Some points, each followed by its number:
[ 18  26  54 -32  -7  15 -13  19   5 -75 -78   0   8  59  39  59 -47  81
 -63 -15  17  20  49 -39 -38  11 -11  -7  53  58  24  60  19  19   7  18
  -1  10 105 -17 -16  59 -66   0   5  40 -16  38] 0
[  6  19  32 -31   9  35  -8 -17  14 -24 -13  28 -22   8 -20 -65  18 -35
 -24 -25  18   1 -25 -28  26 -29  25 -54  -2  -3  38 -61  43 -42 -18 -29
 -63  12 -16 -36  18  17  48 -23 -43  32 -10 -42] 1
[  9   6 -43 -47 -41  31  29 -33 -28  37 -17  -3  58   1  -1  20  38 -17
  29 -53   2  26  -2  16  -4  14 -41 -37 -32 -17 -21  17   2 -53 -10  21
   5 -42  11   9  18 -66  -3 -39  40   0   0  35] 2
[ 37  50   1  -8 -34 -62  -2 -64 -40 -82 -19  76  48  96  70  17  60  54
 -30 -11  16   7  79  70  -2 -15   9 -11  20   1 -11  -1  27  -8   1 -10
 -16  12  34 -49   6  33 -42  32 -39   5 -44  62] 3
[-77  39  55  -1  -8 -64  24 -15  -9   8  48  10 -53  -7 -22   3  33 -12
 -45 -36  32 -72  49  46  12 -35  59  27  12 -29  -5 -17  20 -22 -35  -1
  -3  -4  14 -31   2 -27  57  18   5  -8 -25  26] 4
[-29  31 -44 -29  72 -40 -32 -15   1  31 -18  -9 -20  -6  95  -3 -89  -7
  -8 -12 -12 -27  -5 -35  -4 -14  16  31  22 -11 -51 -32 -12   1  35  49
 -16   7  29  68   4  -1  -8  20  10 -12   0  22] 5
[ 66 -31  46  10 -48 -12  68  -5 -23 -60 -56 107 -29  53  55  62  10  78
  13   7 -25  42  41  27 -27  -2  27 -50  56   3  20  19  53  67 -20 -93
   9  40  96 -23  15  88 -81  30  -5 -51 -50  40] 6
[ 15  24 -11 -50  -2  40  35  49 -41  40 -18  51  18 -96   7 -18  37 -27
  16 -32 -31 -18 -21 -10  26  40  13   2 -12  57 -19  13 -19 -55 -12  37
   3  20 -65  50  43 -18 -54 -10  54  27 -67  51] 7
[  2 -17  57 -35  -3 -37 -91 -18   0 -30   2 -33  30 -22  31  18   7   1
 -40   8  -4 -21  12  27  70   4 -36  13   3  40  26   7 -21   9 -33  -8
   8 -13 -12 -16 -31 -45  40 -44 -13   1  10  38] 8
[-36  14 -20 -31  32  17 -29 -45   5   0  58 -47 -39   5 -33  77 -31 -18
  55  15  11 -21  -1  19 -10   9  30  19  20 -14  -9   5  11 -22   2 -46
  -6 -16  -8 -18  24   9  63   1  -6  33 -11   9] 9
[-75 -11  -9 -54  20   6 -17 -23   2  19   3 -13   6 -50   8  13 -69  18
 -10 -23 -43 -34   0   3 -24 -16  17  60  56 -80 -46 -39   6 -27 -25   8
  32 -37 -23  13 -14 -17  30  71 -57   7 -30   2] 10
[ 32  -9 -17  -6 -19  19   8  -8 -18 -52 -67  33   3  56  20  -8   8  33
 -10 -13   8  15   0  16  22  36 -40  -6   7   1 -68 -20  42  44   5 -19
 -14  20  31 -39  -4  53  12  21 -11 -45 -13  12] 11
[-26 -26  -9  43 -13 -10  23 -24 -12 -49  34 -15   5 -45   9 -32  -5   1
 -60  18  10 -34  -7  13  22 -11   0   2   6 -17 -24  -6  -3  16 -41   8
  24 -35  -2  -9 -39   2  42  -9 -34 -27 -23   9] 12
[ 20 -57 -23 -78  11 -24 -19  14  19  67  15  16  17 -38 -10  -1  -9 -28
   0 -46 -30 -19 -19  16  -2  -5  -5   0  -8  26   4 -27 -35 -82 -15  24
 -23 -21 -61  42  32 -19 -18  20  91 -14 -72  18] 13
[  42   21  -28  -59    4    3  -36    1  -13   19  -19  -23   41 -127
  -28  -33   -9  -61   44  -25    8  -15  -29  -16    5   12  -53   32
   -5    1    9   15   18  -40  -62   85   31    8  -66   -9   73  -10
  -39  -42   25   -1  -78   17] 14
[  8  20  13  31   6 -18   2 -15 -53  -7  16 -13 -16 -29  50  37   8  -1
  30   4  18  21 -37  27 -46 -46 -33 -30   0 -16 -10  58 -18  45  22 -26
 -12  17  69  11 -15  47  -3  50   4 -54  42 -29] 15
[-15  10  15  36   5  -5   5  -7 -20  -5  23  14  30  23 -12 -27  44 -14
  -8  -8  -8 -35   2  13  21 -64 -11  31   1 -17  -8 -56  10  26  29 -15
  31  15 -57   8 -19  24  -5 -33  -7 -15  50  19] 16
[ 17   9 -66  56  53  37  33   6  62 -35  12   8 -84   1  80 -45 -28  40
  12  37 -34 -25 -33 -10  20 -30  30  60  34  16  10  30 -24  85  22 -69
  13  30  20  -2  42  -9  64  -7  57  14  -7 -49] 17
[ 37   3  -4  21 -50 -55  -8 -22 -33 -44  12  34 -17   5  20 -34 -54  21
 -44  15  14  20 -18 -29 -30  20  26   8 -10   1  74 -28  69  13  31 -37
 -22 -27 -16   9 -41  61 -39  13 -39  12  51 -22] 18
[-31  -1  26  21   8   4  39   0  28  -6 -10 -20 -25  33 -47  13  49 -11
   3  17 -17  17 -11  43 -75   3  14  23  14 -39  -5 -41  17 -20 -27  25
  10  -1  -8 -33 -19 -13  -5  25   6  17  30  44] 19
[-65 -39  50 -14 -14 -28 -17  28  38  43   5 -19 -27  15  -8  -4  -9 -20
  -3  24   2  -4  18  45  52  30 -30 -28 -46  19  36   2 -25 -52 -18  28
  12 -41  14 -36  16 -32 -27   9  11 -10 -84  -9] 20
[  7   1 -18  21   2 -33   3  10  21  -7  22 -23  21  46 -50   1   6   8
 -21  17  55  -5 -21   7  21  45  -5  32 -23   5  13 -26  30 -10  -2 -58
 -13  37  39  25  60  -6  55 -39  -3  23 -13 -10] 21
[ 11  20  -8  36 -72 -72  14  -8 -27 -28  -1  28 -21   2  20 -31 -22  25
 -23  18  -9   6  37 -24  10  40  31 -28   5  25  -4   4  28   9 -12 -44
 -79  12  -2  13 -19  88 -53 -15 -35   6  98 -60] 22
[ 15  -9 -24  30  16 -25   9  -3  35  21  10 -35 -32 -42  -5 -16   3 -28
  11 -38  14 -43  29  -8 -42 -13  -4   8  13  10  -4 -29   4  31 -24 -23
  -6   4  19  -8  -7  10  36 -36 -57  11  20 -20] 23
[ 45  -2  -9  25   2 -46 -19  13 -61  32  38  30 -41   6   9 -43 -33  43
  32   3  61   9  -8 -37  38  20  57 -23 -14  14  58   6  41   9  16 -57
 -49 -63  13  17 -29  22  31 -30 -46   2  39 -63] 24
[ 78  40 -63  42 -10  22  94 -18  47 -10  -2 -15  72 -17  64  24 -10 -19
 -12   0  14  -9   6 -38 -87  -4  14 -34 -27  17   7 -20  53  -3 -10  21
 -32  10 -12 -38   2   5  96  12  29  34  34  -4] 25
[  1  22  -2 -50 -10  10  21  36   0  46   0  20  36 -55 -34 -56  42 -12
  72 -50 -12  13 -49 -57  17   3 -32 -17 -15  25 -28   7 -26 -43  -5  32
  17  -7 -54  37  58  20 -52 -26  49  -7 -72  27] 26
[ 45 -35 -13 -12 -11  25  36 -36  12  48 -50   6  32 -23   0  15  58   0
  -8 -23   3  11 -21  -9  18   4 -43 -31 -16   7  41 -15   1 -96 -42  -1
   7  -1   4  -8  49 -19  -1 -28  43 -14  -6   6] 27
New points follow, each followed by the numbers of its three nearest points above, looking only along the 7 directions in which the numbered points spread most, nearest first.
[  9 -11  33   2 -44 -42 -18 -18  48 -70  -5 -12 -39  19 -59 -15  28 -39
  31  19 -33 -13  13  40 -19 -24  24  -6  -1 -28   1   1   3   8   8   9
 -24 -45 -29  17 -29 -20  50 -21 -13   0  26 -12] 12 16 23
[ 23 -32 -68 -19 -10 -12  85  36   9  22 -44  -9  20   3  19 -29 -20 -13
  67 -82 -28  25  13 -10  37  33 -41 -43 -16 -18  23  54  59 -50 -49 -12
   6 -45   2  12 -18 -40   7 -61 -13 -36  38  50] 27 2 1
[ 33 -11  58   2 -11 -27 -17 -16 -30 -27 -36 -14  -9  -3 -29  17 -19 -13
  38  61  17   7  -2  14 -27   7  14 -24 -47   0   5 -11 -17  -6  18   4
   4 -13  21  17 -50  18 -25  15   0  35  -5 -16] 12 1 11
[  1 -20  26  93  32  13  19  43  22 -49  54 -12  23 -16 -38 -45   3 -42
 -30  -7  -6 -37 -27   3 -18  -1 -26  36  28  19  35 -37 -20  37 -35  -6
  64   5 -32 -11 -33  -6  23 -48  -4 -11 -12 -42] 23 12 9
[-84 -25  27 -83  14  67 -87  37  13  60  27  24 -22 -20 -19  15 -65  39
   6 -16 -21  27  63 -26  10  43  -9 -19  59  24 -63  32 -21  27   1  15
  81   1 -35   5   4  -9   5  48   0  26  -3 -45] 5 10 9
[-44   0  27  56 -36 -23 -64 -22  17  37  -4  -1  30  38  19   7  21 -32
  24   0   5  37   7 -37  -4 -48  34  -4 -47   6  43  40  -6   0 -15 -18
 -16 -16 -34 -40 -41  18  15 -25   9 -34  18 -17] 1 12 21
[ 52  -7 -16  53  43   2 -12  -6  62 -26 -11  38 -73   3 -27  26  25  -9
 -27  -7  30  49   2  42  17   5 -27   7  11  14  31   4   1 -24  -3 -25
  21  11  24  10  -7 -11  -6  43  -4 -14 -10 -10] 21 11 15
[  0   2 -66 -19 -10 -12  17   7  46 -35   8  -8 -15  23 -50  13   6  33
 -38   5 -17  36 -39  -6  31  36  16  -2  -9  33  34  24  45  26 -43 -22
 -24 -31 -54 -31 -62   4 -54  -3 -30 -11   4 -75] 1 21 23
[-40 -20  27 -42  26 -34 -26  -1 -25 -16  51  24 -49  12 -14  19 -35 -15
 -11  13   5 -19  19   5  26 -28  19 -24 -50 -56 -11 -50  -6 -35 -14 -17
   9  28  23  23  10  -8  67   0  33 -14   0 -20] 12 9 4
[-13 -15   2 -49 -25  53 -21 -30  -5  -7   9 -16   9   0 -14  49  41  62
  26  18   4  50  30 -32 -33  11  23  -2  12 -17 -48  64 -11   6   4  19
   8  29   8   6  40  22 -25  36 -33   4 -22  -3] 11 15 12
[ 49   2 -53  96  49  81  24  42 -24 -21 -30  34 -41 -12   6 -31  -6  13
  52  68  39   0 -38 -16  12  29  24  66   2   3  40  -7 -31  22  47 -87
   7  11  -3 -18  20 -10  -3  52  98  27  18  45] 17 15 23
[ -7  31  15  22 -18  14  16  43 -27 -54  48 -33   0  -6 -16  13  13 -27
  22  37   1   0  15  -7 -42  42  18  -4  60 -24 -10 -41  -7   5 -22  -4
 -18 -12   5 -29 -25  15  -1  -7   5 -13 -32   4] 12 16 19
[ 41  29  40  -8  27  25  63   3 -23  22 -44 -25 -10  28  27  -5  14  -8
  30  25  24  42 -10  52 -27  17   7 -49  -4  21   6 103  25  55  26   4
 -44  10  56  45  10   0 -45  26  10 -14 -73  22] 11 15 27
[-36  17   8  50   9 -43 -43  14  -3  23 -14 -29   5  37  13 -12 -11 -13
 -11  -5  29  -7 -10 -40 -19 -30  12  -7 -23  -5 -18 -20 -87  -9  51  26
  45  52  -4  24 -29   7 -13 -14  -7  -1  60  16] 12 23 9
[-16  16 -34  43  -3 -32   2 -10  -7 -11  -9 -12  15  13  14 -10 -43 -34
   4  35 -30  -6  -8 -19 -14  -7 -36  -5  39   4 -42 -11 -15  -8  13  11
   9  26  14 -76   6 -26  -7 -21 -27   7   9  37] 12 23 9
[-33  -4  17 -17 -20   3 -36  -1 -38 -31   9  40  22  -1  13 -19  17 -26
   4 -62  22 -28   2  10  63  10   0  35 -34  11  -7 -43 -15   0   8  22
  13 -16 -30  -5  18 -19 -39 -23  33  17 -22  14] 20 13 12
[ 15   9 -21  56  -4  36  15 -23  19  -3  15  14   5  20  17   4   2   6
 -34  63  28  -2 -38 -21 -84  29  37 -28  15  20 -49  29  30  67  51  -2
 -49  73   5  39  10  20  62 -15 -12  55   5  13] 15 23 25
[-67  14  16 -21 -15  -9 -43 -66  25   0  10 -10  23  -1  -2 -12  -6 -60
   9   4 -17 -12 -21  -8 -27  33 -11  41 -11 -33   7 -27  -2 -33 -18  -4
  13   5 -30 -31 -26  -7 -52 -18  10  -1  -5   4] 12 16 19
[  7 -27 -36  29  -6 -15  19  22 -10 -26  -7 -32 -50  13 -19   7 -18  -9
 -30  45  29  -6 -10  11  69  37   2 -40  39  46  19  12  14  -3 -55  15
  27 -28 -25 -15 -46   6  13 -41 -45 -40  -7  -6] 21 1 12
[-13 -28  56  15 -20 -22  25  -4  16  31   9  36  35  -7 -43  -5  15  -3
  -5  16 -29 -19 -80   5 -12  50   4  10 -20 -13  30  -1  -2 -10   0  -1
 -21 -15  32 -43  11   8 -17   4  23 -26  -7 -15] 1 16 21
[ -4 -32 -40  30  44 -37  -5 -18 -23 -39 -64  -8  30  38   6  37  34  53
   4 -11  -3  17  61 -58 -44  11  21   6 -38 -28 -29   5 -49  -9  58   3
  35  48  25   3 -21  84 -81 -26  -5  24  42   6] 11 15 18
[-18  -5  28  16  -5  41  -4   4   2 -23 -31   7 -38  57 -39  10 -16 -13
 -47  18  -2  55 -10  30  33   3 -20  10  47   5   6 -42   2  31 -13 -47
  41 -32 -11 -36 -75 -21 -20  -3   1 -19  18  22] 12 11 19
[-20  -7   2 -32   2  14  37  22   3  26  -8  10  10 -41  24 -33  19 -22
 -23   2  14  -3 -22   3  22  -4 -44  11 -21 -17 -18 -33 -41 -28  32  42
  10 -37  -6  21  21   5   6  52 -15   2 -51  -1] 13 12 2
[ 16 -20   7  -5 -24 -11  -2 -24  10 -19 -22  -1  24   5 -24  30  43  29
  25  -6 -47  16 -25  16  21   3 -54  16 -33 -11  -4   0 -21 -41 -19   2
  15  -4  14   5 -29 -34   5   6   8  15  21 -15] 2 27 19
[-29  35  46  38 -45 -18 -53  24 -35  14  21 -44  36  25 -12 -11  15 -39
   3 -15  14 -17 -13  -9  20 -17 -18  -1  15   5  23 -24   3  45  42   8
  11  -5 -20  22  -6 -27 -30 -20 -36  -7 -23  25] 12 16 1
[  1 -19 -19  39 -39   2  48 -34  36   9   2 -10  19  -3   1  15 -18  -4
 -50   0  13  13  20 -47  -1 -30  -3  16  -4  -6  37 -31  -9  33 -30   2
   3 -10   5 -69 -12 -10  19 -13  23  -8  28  31] 23 12 21
